In the rows, 128 means zero.
Rotation paths and how fast each direction turns (degrees a step)
Each turn is a multiple of 5 degrees from 10 to 175, or 0.
Rotation 1:
[119 137 111 122 125 145 126 128 125 121 123]
[125 135 116 126 124 146 122 132 131 112 125]
[128 131 116 137 123 141 126 139 135 113 128]
[125 127 116 139 120 139 136 142 133 121 127]
[118 124 119 132 119 140 143 139 129 125 121]
[113 121 124 123 122 138 139 134 127 116 118]
[114 118 127 123 124 133 130 132 131 108 123]
[117 115 123 134 124 124 127 134 137 109 128]
[114 116 117 139 123 118 131 135 134 121 128]
[109 119 113 131 121 118 133 129 128 129 125]
[108 124 114 121 123 121 128 122 125 123 123]
[112 128 114 120 125 124 118 123 128 117 129]
[118 130 111 128 123 123 113 129 135 117 134]
[123 132 106 135 120 125 119 134 135 126 134]
[120 135 105 130 118 132 127 133 130 135 130]
[119 135 109 119 118 141 127 130 129 131 126]
[123 133 115 117 120 145 123 130 133 119 125]
[128 130 118 127 122 144 122 135 139 114 127]
[129 124 116 137 120 143 129 139 141 122 128]
[122 121 117 136 120 142 140 137 137 127 121]
[115 120 121 128 123 142 141 130 132 124 116]
[114 119 124 126 127 140 132 126 132 113 117]
[116 118 124 135 130 132 126 128 135 107 122]
[116 118 118 143 130 123 128 131 135 115 126]
[112 121 114 142 126 121 134 129 128 126 125]
[107 127 113 130 125 124 133 127 119 125 122]
[109 131 115 123 125 125 124 126 121 116 125]
[117 132 115 125 124 124 117 132 127 112 132]
[121 134 110 133 120 122 119 139 132 119 136]
[121 133 108 131 116 127 128 141 129 131 134]
[118 133 110 119 114 133 131 137 127 132 129]
[119 130 116 111 115 139 126 134 131 122 127]
[124 126 120 118 118 141 122 133 140 116 130]
[127 121 117 129 119 138 124 137 146 120 130]
[125 118 115 134 118 137 132 134 144 130 125]
[117 118 116 128 121 140 138 127 138 131 118]
Speeds:
[132 124 134 124 122 135 134 136 132 127 128]
25
[133 128 123 124 127 133 122 122 137 136 129]
20
[134 119 119 126 130 129 126 131 121 126 125]
0
Rotation 2:
[118 136 136 126 117 138 118 134 118 130 117]
[127 129 127 132 123 134 150 116 119 131 129]
[110 130 131 129 137 140 124 130 139 124 137]
[130 124 141 119 130 131 127 125 108 118 125]
[120 131 131 130 115 135 133 136 122 145 138]
[117 136 115 125 132 141 133 116 125 118 123]
[120 120 151 134 124 135 128 124 130 123 128]
[127 137 132 125 141 130 135 131 110 133 139]
[116 120 120 117 114 143 125 133 125 125 128]
[125 140 136 139 121 132 126 111 120 124 126]
[115 121 136 128 138 137 142 131 128 136 127]
[128 135 129 122 128 140 125 134 120 110 142]
[117 120 132 123 119 130 120 118 114 139 127]
[123 145 127 135 125 140 142 131 124 129 121]
[119 116 130 126 132 137 134 117 131 119 142]
[120 136 144 126 133 132 115 136 115 128 127]
[129 123 126 120 117 135 144 128 112 134 129]
[114 140 123 135 121 141 125 122 134 126 137]
[120 121 140 126 139 133 132 116 119 120 118]
[127 131 141 129 123 136 135 144 122 134 143]
[119 130 114 118 128 137 124 119 115 128 135]
[116 129 141 133 116 140 126 125 130 126 115]
[127 132 135 132 139 131 145 121 119 129 139]
[113 123 129 117 133 141 121 140 129 124 135]
[131 134 134 125 116 132 124 119 108 122 125]
[112 129 129 133 123 136 140 126 130 146 128]
[123 134 128 127 139 141 133 125 128 107 131]
[120 116 147 123 124 129 121 126 119 132 136]
[124 145 123 126 128 136 134 134 112 135 127]
[117 120 123 126 117 143 135 118 133 121 130]
[120 139 145 137 137 131 122 121 122 124 130]
[124 117 134 116 132 135 141 138 116 134 129]
[123 139 123 128 114 139 120 129 121 121 143]
[113 124 132 129 128 133 128 110 120 133 115]
[124 136 142 134 130 140 144 137 130 124 130]
[122 120 125 117 134 132 125 121 118 125 146]
Speeds:
[122 124 133 130 122 131 124 136 137 133 128]
170
[124 124 123 136 127 118 129 133 125 123 127]
0
[130 130 124 129 130 129 140 134 128 135 132]
120
